The rows of R fall into 4 groups, and each row is roughly a mix of its group's hidden directions.
R (147 x 10):
[[  6  14   4  17 -10  19  10  20  -7  -5]
 [  1   2  -4  -6 -23 -11   5  19  21  -1]
 [  0  -1  -5  20  14   8  13   0  23 -13]
 [  8   4 -12  18  -6 -11  21  17  -5   9]
 [-18  21   4   5   8   2  -4  -6  20  14]
 [ -5  12  11 -13   2  -9  16 -18  20   6]
 [-19  15   8   2  13   1   8 -25   5   0]
 [  7   4  -4  18  -8  -5  22  23  -4   6]
 [ 15  -2  12 -20  -3  17  11 -17  -8  -2]
 [ -9   5  11  -5   7 -17  -6   2  -7 -29]
 [ 25  22   5   4  -9  10  -5   6 -10  -7]
 [-14  -3  10 -18  -4  24 -12 -12  -2   4]
 [-12   2  14 -15 -12  16  -2 -21   0 -10]
 [ 11  13 -28  -1  11  15  10  -1  -1   3]
 [ -5  -8  18   3   9  12   0  24  15   9]
 [ -6  -8   3  -9   0   7   7 -28   1 -21]
 [-10   6 -19   4  -8   0   6  -9   3  29]
 [-23  12   4  -7 -12  15  -2 -11   2  17]
 [  4  -4  14  11 -24  -4   6  12  18  -9]
 [ -6   2 -23 -14 -17  12   3   8 -11 -10]
 [ -3  -7   5   7 -28   1  24   4   1  -5]
 [ -7  -7 -23  -4   8 -26 -10   1   4   4]
 [-22 -11  16  -6  13   5   3 -18  10   4]
 [-18   2   3   2  19  -6  17 -19 -12  -1]
 [-13  26 -16   8   4  -2   1 -13   6 -13]
 [-18  -8   1  -8 -14  -6  25  -5  11  11]
 [  6   2  -4  -1   7 -24  17  14 -16  11]
 [-19   6   2   6 -10  -1  22  -4  -4 -21]
 [ 26  -8   4  23  -5  -1   9   7   8  -5]
 [ -9 -21  13  -4  20  -9  13   7 -12   3]
 [ -8 -25  20 -12   1  -8 -10 -11   3   4]
 [ -1   0  -1  20   4  -4   8  16  15  24]
 [-11   7  24   5   1 -13 -10 -13 -13  13]
 [ -3  -8 -20   4  13  -1 -29  -6  -2   0]
 [  3  -7 -23 -18   4   5  20   2  -6 -12]
 [-16   5  -8 -19 -15   8   5 -19  -9   9]
 [ 10 -20   3 -25 -10   5 -16  -3   2   5]
 [ 12 -21   9  -3   9  14  -5 -10 -22  -3]
 [ -1  12  -4  18   5  -7 -15 -15  10  20]
 [  0 -16  19  13  11   6  12   4  18  10]
 [ 16  -6 -15  -5   5   4 -23  10  16   9]
 [  4 -18  10   1 -18  -3   4  26   7   4]
 [  1   7 -24 -13  -7   9   8  -5 -23   1]
 [-21   1   6  -5 -23   6   0  -7  17  11]
 [-14  22   9  11   5 -16  -6  -4 -17   7]
 [  3 -16 -27   5  15   8  -6   5 -12   2]
 [  2   3  21   4  12  -5  -4  16 -18 -18]
 [ -7   0 -22 -14 -12   1   8 -24   7  -2]
 [  8  13 -25   9  -5   0   8  23  -1   1]
 [ -2   8 -11  14  15   5   9  11 -27  -4]
 [  8  12 -12 -11  -4  25  12  -4 -12 -10]
 [  2 -20  -2   6  -7  24 -14  16   0   2]
 [ 13   8   7   6  -2  20  13  13 -22  -2]
 [-16   5  17   1   6  25  -6 -16   0   0]
 [-31 -15  -6  -1   1  10  14   7  -2  -1]
 [ -5  -5  17  -1  -8 -16 -17  15   9  17]
 [-17  -7  16   1  17 -15  14  -3 -14  -6]
 [  4 -22   2  -3  12   4  -1   3  27   9]
 [ -4  10 -10  13   2  25  12   3  14 -13]
 [-24   1   0   7  21   7  15  -9  -5  11]
 [-14  20  -3 -10 -17  -8 -15 -14  -7   3]
 [ 12  -4 -15  10   4   5  27  12  -3 -12]
 [-12 -16 -12  -3   7 -23  -2 -13   9  13]
 [ -2   5  -6   7 -14 -17  -2   4  30   6]
 [ 13 -14  21  11 -17  -9   9  -4   4  11]
 [ -8 -10 -10 -15 -25  -5   7 -17   6  -5]
 [ 15   2  13  29  -3 -14   9   2   2   2]
 [  2  14   4  22   4 -22  -2  -7 -17   0]
 [ -4   2  -6  -7  21   8  -2   5 -26 -16]
 [ -4  12  13   3  23  18   0  -7 -15  10]
 [  4 -12  -9  -4   8  18   4  10  17  22]
 [  3  -5   8 -13   8  -7 -11   3 -11 -30]
 [  5  -8  10  -1  14 -26 -20  -4  -5   5]
 [ -9  -8   9 -15   2  -7   8  14  -2 -28]
 [  9  20  -9   0   9  24 -14  -1  12   2]
 [ 12  11   8   7   3  -7 -21  -8 -22 -11]
 [-18  13  19   8 -11  -1  -7 -13   8  13]
 [-20 -11  13  -5  19 -11 -13  -6  11  -1]
 [ 19   9  16   7   2  20  -5  -4 -18  -4]
 [  2  14  -7  -2 -10  14 -10  11  27  -6]
 [  2   0 -19   5   3 -23   3   1 -21 -12]
 [ 23 -11  17  -7   4  21   1  -6  -8   6]
 [-23  -7   3  -4  22  20   0   6  -3   3]
 [ 15  -4   5  -6   0  32  -6   3  -9  11]
 [ -8  15  12  11  14  11 -23  -9  -3  -3]
 [ -9 -22 -10 -22  14  -3   9  -2   9  -3]
 [ 16  14  -9  -6  -1  10 -12  17   1 -21]
 [ -5 -21  -2   3  -4   5  -9  25   5  16]
 [  6   7 -12  16  16   7  11  11 -22   2]
 [ 12   9  -3   6   5 -22  -5   3 -26  -5]
 [-20  -1  -4  -2  10   1  -8 -12  11  26]
 [ -8  27   5  12  -8   2  18   3  -2 -15]
 [ 17   7  13  -5 -22  11   0  -3   4 -19]
 [-16  -9  -1 -11  -1 -22  13  -9  -4 -18]
 [-14   1  11   3   5  24  22 -12   0  -2]
 [  2   0 -13  -2 -23 -16   6 -17 -12  -8]
 [  8   8 -24   8   5   4  17  15  -4 -14]
 [ -4   8   0   2 -19   7   4 -11  15  27]
 [ 22  12   1  -2  -5 -19  12  13 -14   1]
 [ 13 -11 -13 -21 -20  14  -2   8   4   0]
 [-11 -20   5  -5   8 -21   0  10  -2  20]
 [  5 -19  -8 -15   2  -6 -23   2  17   3]
 [-11   1   6   6  15  29  10  -9   3 -11]
 [ -9   3  24   1   9 -11 -19  -7   0  16]
 [-20 -12  -2  -6  18   4  12 -21   5   5]
 [  4   9 -18  -8  -7  17  -1 -26  -1   5]
 [ 19  -9   3  10 -17   5  17   7  18   7]
 [ -6  19  15 -10 -12   1 -24  -3   4 -10]
 [  1  -7  22 -17   8  21   4 -13   2  -1]
 [-19   3  -9   0  14  14   4  -5  24  -9]
 [  2 -13   4 -17   1   2  28  -9  12   6]
 [-18  -7  11 -21 -14  13   4 -11  -4  11]
 [  3  -2  15   1 -19  21 -13  -8  16   6]
 [ 14  -6  14  21  16 -14  -2   8  12   1]
 [-23   8  -6   3   2 -15   9  -4  23   4]
 [  5   2 -22   4  -6  -8  28   4 -10   0]
 [  1  -6  11   6  17  15   3  22   8  16]
 [-12  -3   5   5  15  -6  16 -11 -26  -5]
 [ 11  -1  -8  -6 -11  -7 -15  18  22  12]
 [ 20   3   3   1   8  22 -15  19  -2   5]
 [ -9   4  11  -9  26   3 -11  -7 -18  -9]
 [  2  12   1 -13  -4 -13 -25  -1  -4 -20]
 [ -5  17   2   1 -13 -21 -21   1   0  12]
 [ 11  19 -15   9   7  19  12  11   2  10]
 [ -5  18  -2  17   4 -19  14   5 -18   1]
 [ 14  11  23  13   2 -15 -14  -4  10   0]
 [ 20  -6  19  23  -4 -12   4  -1  -5   4]
 [ 10  -9   9  -9 -18 -17 -21   7   9  -4]
 [-19 -17   7 -11   2   0  17 -12  17   6]
 [ 12 -25   1   2   0  -5  21   1  17  -2]
 [ 14   1 -25  -9  12  17   8  -6 -10   6]
 [  0  -5   4  12  -5 -30   9  14 -11  -8]
 [ 25 -12  -8 -13  -3  -8 -14  10 -12  -2]
 [-10 -20   0  -3   0   4 -27   1  14   7]
 [-23  11   5   2   2  23   3  -2  -4  17]
 [-14  10  10  -1  -2   8  12 -21 -13  18]
 [ 13 -12  -7  -3   1 -29  -7   1   5 -16]
 [ 11  -8 -29 -14 -14   4   7   5  -2  -5]
 [-17   3 -10  17   2 -12  13  -7 -11  19]
 [-17  -7  22 -13  -4  17   3 -16   1   0]
 [ 18  19 -13  -8  -6 -23  -1   3   9  -1]
 [-13  -7  10 -21  -3 -16 -12  -9  -9  14]
 [ 10 -15  14  -6   2  -9 -11  18 -16 -15]
 [-19  10  -6 -12  -3  -9 -20  -4  18   7]
 [ -8  18  -9  14  11  18  19   3  -5   4]
 [ -2 -15  -8   8   7  17   3  -4 -25 -15]
 [-10  -9  -6 -11  -6 -11   7 -29 -12  -3]]

Here is one row of each group, with its name. Which group are the others in?
[  0   8  -4  10   4 -16   7  28   9 -13] : N
[  2 -18  16 -10  10  13 -18 -13   9  -1] : A
[  6  -9  17 -11  14 -16   5  -4  -4  23] : Q
[  5 -24   1   0   4  14  12  15  19  -3] : V

[  1   2 -19  10   5  -1  19   2 -26   3] : V
[-18  -4  27  -5  11  -4 -10 -14  -3  -7] : N
[  5  -5  -7 -13  -6  -8   8  12  26  18] : Q
[-10  23  15  10 -15   0  -7  -5 -13  12] : A
[ 12  12  -2   0   8  -2  29   1 -18   2] : Q
[ 14 -15   6  17   9  12  19   0   8 -11] : A
[ 19  -6 -20   2  -6  -2   8  -3  13  21] : V
[-16  -6  26  -1 -11 -15  -9  -3   6 -11] : N
[-21  -1  10  -2   9  22  16 -13  -6  -2] : A
[ -1  19 -11  11  -6  16  22  -7  -1  11] : N
[ -1 -10 -16   7   1 -13  14  18  17  13] : N
[  8 -19  17 -12  -1   3 -21  -5  10  11] : Q
